In the data rows, the value 128 means zero.
Some points, one per row:
[ 63 150 148 106  51 180 105 149  93  83 127  86  68  77 109  81 149 141
 138  63  86  95 176 127]
[158 156 126 115 156 111 171  91 146 198 144 126 155 148 139 166 101 115
 105 190 169 125 100  94]
[130  99 150 129 127 162 210  17 215  98 148 137 160 113 113 184  79 189
  57 179  88 113 103  92]
[154 173  81 153 138  53  52 170  92 172 131 147  89  92 148  68 177 127
 227  85 177 151 159 193]
[130 178 102 113 141 119 124 152 100 175 130 113  96 137 126 104 138 100
 132 119 131 148 116 121]
[ 43 125 163 129  22 197 176  64 165 102 149  92 133  41 103 171  68 177
  38 133 105  60 210  91]
[113  65 142 138 111 165 160 145 163  64 103 133 157 132 104 148 108 144
  50 139  69 125 129 129]
[121 186  97 129 132 126  39 167  55 113 138 150 104 121 115 106 147 112
 185  61 130 157 154 132]
[138  48 176  89 165 161 222 144 182 116  99 109 163 200 129 130 125 115
  46 190  78 136  49 116]
[ 74  92 169 131  70 190 134 108 137  40 126 112 145  98 104 143 108 175
  86 110  92 105 152 113]
[143  96 148 110 202 146 223 117 194 177 105 118 187 202 136 158 109 116
  44 216  97 145  58  92]
[107  69 165 147  96 191 183  80 179  55 109 120 148 142 116 180  78 132
  46 161  95 116 128  89]
[ 60 141  89 164  58 114  58 149  84 126 126 106  94  59 120 114 150 166
 180  79 153 125 213 175]
[164 159 101 114 175  67 122 139  91 210 133 130 145 173 138 153 121  85
 122 181 184 156  78 120]
[120  97 171 133 144 170 175  87 185 104 111 115 155 150 131 147 109 134
  89 164 102 120 108  81]
[195 136 127 108 207 108 136  99 126 141 147 168 139 187 135 153 112 101
 157 147 132 159  55 113]
[101  99 128 175  89 116  89 111 174  95 125 138 109  74 145 104 134 183
 172 113 124 117 158 173]
[ 73  76 197 121  71 193 144  92 155  55 142 123 137  77 111 150  96 210
 102 110  74 104 133 131]
[173  58 179 129 222 141 228  83 232 132  92 137 193 227 153 171 101 105
  66 241 115 146  30  86]
[ 83  96 165 152  56 171 128  88 169  41 131 122 105  39 108 121 112 203
 110  89  71  99 174 136]
[100 147 102 166  64 104  46 136 122 101 134 136  69  52 131  77 158 166
 216  74 144 115 190 176]
[ 40 114 104 164  45 147  82 138 109 109 128  92 110  53 116 116 145 196
 161  72 125 102 228 167]
[ 52 153 145 127  19 155 118  95 115  94 154 108  84  61 118 133  89 166
 106 100 118  86 158 143]
[208  56 188  99 204 149 204 110 217 104 115 169 173 210 135 136 107 109
  85 211 100 157   2  93]
[143 153 126 173 197  90  49 172  95 163 105 166 126 210 186 125 148  89
 214 136 183 167  98 150]
[ 55 196  98 150  34 130  15 117  32  97 171 109  74  18 110 124 120 160
 179  16 135 100 237 139]
[167  75 167 108 191 151 201  84 182 111 128 150 174 194 131 182  84 121
  71 183  86 137  53  99]
[ 92  47 167 134  86 196 176 115 180  37 114 139 175 134 103 177  66 150
   3 158  58 110 127 116]
[197 145 100  89 196  81 129 187  66 197 129 125 139 165 126  95 199  92
 178 121 175 166  94 144]
[ 68  80 178 149  39 200 157  61 192  28 132 106 117  28 106 142  89 211
  71  96  57  75 194 115]
[193 114 118  78 227  88 205 133 150 209 132 147 190 221 147 136 159 117
 131 195 165 158  36 130]
[174 171  72 154 146  77 102 141  88 158 121 147 102 169 135 125 136  59
 148 138 183 162 114 126]
[ 96  84 113 154 145 125 151 128 153 158 107 107 158 139 134 149 145 163
 128 162 136 140 138 151]
[139 108 121 124 161  98 157 116 136 171 120 120 166 177 131 176  98 102
  79 204 143 138  79 115]
[ 57 151 134 119  48 198 137 110 133  89 142  93 107  58 102 120 110 160
  83  78  72  86 199 102]
[124 148 103 124 122  89 111 150  87 175 125 109 127 140 131 138 116  90
 110 149 163 135 115 127]
Then 24 other points, each followed by its number:
[158 110  96 138 151 112 109 189 111 123 108 157 136 156 119 121 147  97
 107 132 114 156 127 157] 0
[ 85 188  80 162  61 136  32 105  49 106 150 102  74  52 127 109 168 138
 229  21 177  98 252 119] 1
[193 203  60 121 194  22  77 170  39 248 145 139 117 180 135 128 144  48
 187 160 219 180  70 140] 2
[164 117 132 105 202 118 197 128 170 186 117 130 174 196 136 146 125 100
  76 202 121 149  57 106] 3
[115 160 122  96 109 148 104 172  61 130 137  98 112  83 110  86 178 142
 168  51 123 117 189 134] 4
[ 70 171 119 121  12 159  82 143  61  81 136  86  64  55  95 105 108  99
  97  53 109  65 214 106] 5
[ 23 129 143 139   9 179 110 101 107  75 139  80 113  38 101 159  84 176
  79  90 102  78 213 111] 6
[161  69 139 153 165  98 194  96 212 134 112 139 174 128 155 139 124 163
  90 189 124 122 114 150] 7
[118 146 134 153 108 133  99 118 138  96 137 136  97  71 129 109 129 170
 149  84 103 113 168 141] 8
[179  61 197 113 175 172 188  98 225  88 114 164 162 167 128 134  97 138
  83 189  76 145  43  98] 9
[ 93  41 220 118 100 196 202  78 202  49 129 119 162 119 121 167  82 200
  62 154  61 106  98 122] 10
[144 168  84 122 116 101  93 153  64 140 142 127  92  96 109 102 156 105
 159  78 151 134 165 140] 11
[ 72 155 130 128  51 176  74 138  66  54 145 110  96  63 101 107 142 162
 150  45 115 123 180 124] 12
[149 194  96 144 143  87  39 129  70 144 156 161 114 113 138 119 148 130
 220  87 181 165 132 145] 13
[ 34 144  93 166  42 143  51 138  90 108 129  93  94  31 116 105 156 190
 194  42 136 110 249 161] 14
[ 70  41 186 101  90 215 227 104 190  55 101  79 151 133 109 150 100 161
  26 151  44  93 130  98] 15
[143 189  99 141 130 109  75 134  88 138 130 132  88 117 126 103 152  93
 193  97 162 143 141 115] 16
[152  85 181 114 138 172 163 104 196  78 126 147 145 136 117 124 108 134
 106 153  82 137  77  97] 17
[ 72 175 113 162  29 172  57 134  76  48 127 120  60  65 100 113 121 117
 146  51 121 112 217 122] 18
[165 183  93 125 158  43  96 133 105 223 147 157  95 169 157 121 120  85
 181 162 192 154  67 166] 19
[228 211  45  80 230  32  96 189  40 244 149 164 138 209 141  96 203  68
 233 116 215 185  68 147] 20
[ 47 141 144 114  54 199 165 102 153  91 128  74  99  68 106 122 110 160
  68 103  69  84 185  97] 21
[132 206 101 124 130  99  94 130  69 195 161 131 119 106 126 133 128 117
 173 112 188 143 157 125] 22
[ 91 236 100 138  41 126  22 118  33 130 171 117  40  35 117 104 123 106
 192  24 157  85 231 121] 23
Which two of these numbered points are nearest to each point below, ignoring the 2 directions in which the first points spread most? Their numbers follow each, nearest first.
[147 122 142 143 154 138 157 106 167 131 109 128 140 170 142 142 118 103
 119 168 140 143  94  96] > 16 8
[151 162  81 129 101 109 104 134  77 133 146 129 125 104 112 120 146 115
 143 104 164 123 169 123] > 11 20
[183 129 116 118 204  65 150 135 122 205 122 135 167 204 142 168 105  76
  98 214 167 162  36 121] > 2 6
[ 94 228  71 114  88 124  65 161  64 162 153  99  59  69 111  75 162 115
 191  52 134 122 192 129] > 21 3
[140 188  74  89 127  99 119 144  68 172 158 129 116 122 121 104 176 130
 192  86 175 141 138 146] > 20 11
[137 199 106 126 123 100 112 120  94 196 157 122 119 104 133 133 117 112
 148 129 186 122 153 118] > 22 2
[ 93 167 116 109  46 139  81 167  42  90 131  95  80  86 105  94 124  69
 104  57 125  80 194 121] > 5 18
[134 167  74 136  93 118  41 219  47  91 121 148  89 102  95  79 160  98
 157  48 117 147 185 160] > 0 18
[161 216  64 157 165  70  15 152  53 157 144 178  84 141 154 112 142  80
 230  72 174 165 145 152] > 13 16
[144  89 152 110 209 139 219 110 215 163 110 131 180 195 142 158 109 133
  60 216  91 145  45 103] > 3 14
[106 200 109 128  70 121  55 101  66 141 172 117  65  58 121 119 107 120
 184  61 152  94 201 117] > 23 22
[ 37  71 128 154  57 179 131 137 138  78 110  83 132  80 109 142 131 189
 103  97  99 103 214 143] > 14 15
[179 116 154 103 153 141 129 125 162  99 133 155 115 137 121 100 129 115
 148 138 115 149  72 107] > 17 9
[ 72  69 176 109  82 185 186 127 163  79 109  85 131 119 115 134 121 155
  64 137  75 103 126 120] > 15 3
[136 156 125 129 122 119 161  90 148 174 149 122 146 121 123 168  94 118
  94 171 160 115 137  95] > 22 2
[ 67  52 150 132  40 199 203  69 192  42 126 101 164  81  92 175  79 187
   4 150  80  79 174  96] > 6 3
[167 185  69  93 151  92 105 145  68 175 154 142 127 136 125 102 185 116
 208  95 180 148 131 141] > 20 11
[222 128  79 150 225  30 124 155 153 211 119 172 145 169 163  96 174 112
 186 163 183 166  96 178] > 7 8
[193 240  69 122 179  41  48 153  44 251 169 156  91 151 154 111 138  49
 224 108 212 148 122 136] > 23 22
[106 145 126  94  90 156 121 156  58 110 138  88 111  73  98  95 178 143
 153  52 123 104 194 124] > 4 20
[138 165 109 115 130  65 121 128 107 198 146 140  98 143 144 129 123 109
 162 161 179 144  76 174] > 19 2
[105 177  87 176  73  72   4 143  93 119 141 155  57  43 145  63 168 168
 255  52 164 135 187 197] > 9 8
[134  61 159 105 188 137 234 103 206 152 110 128 206 201 142 167 114 147
  53 225 113 132  47 128] > 14 3
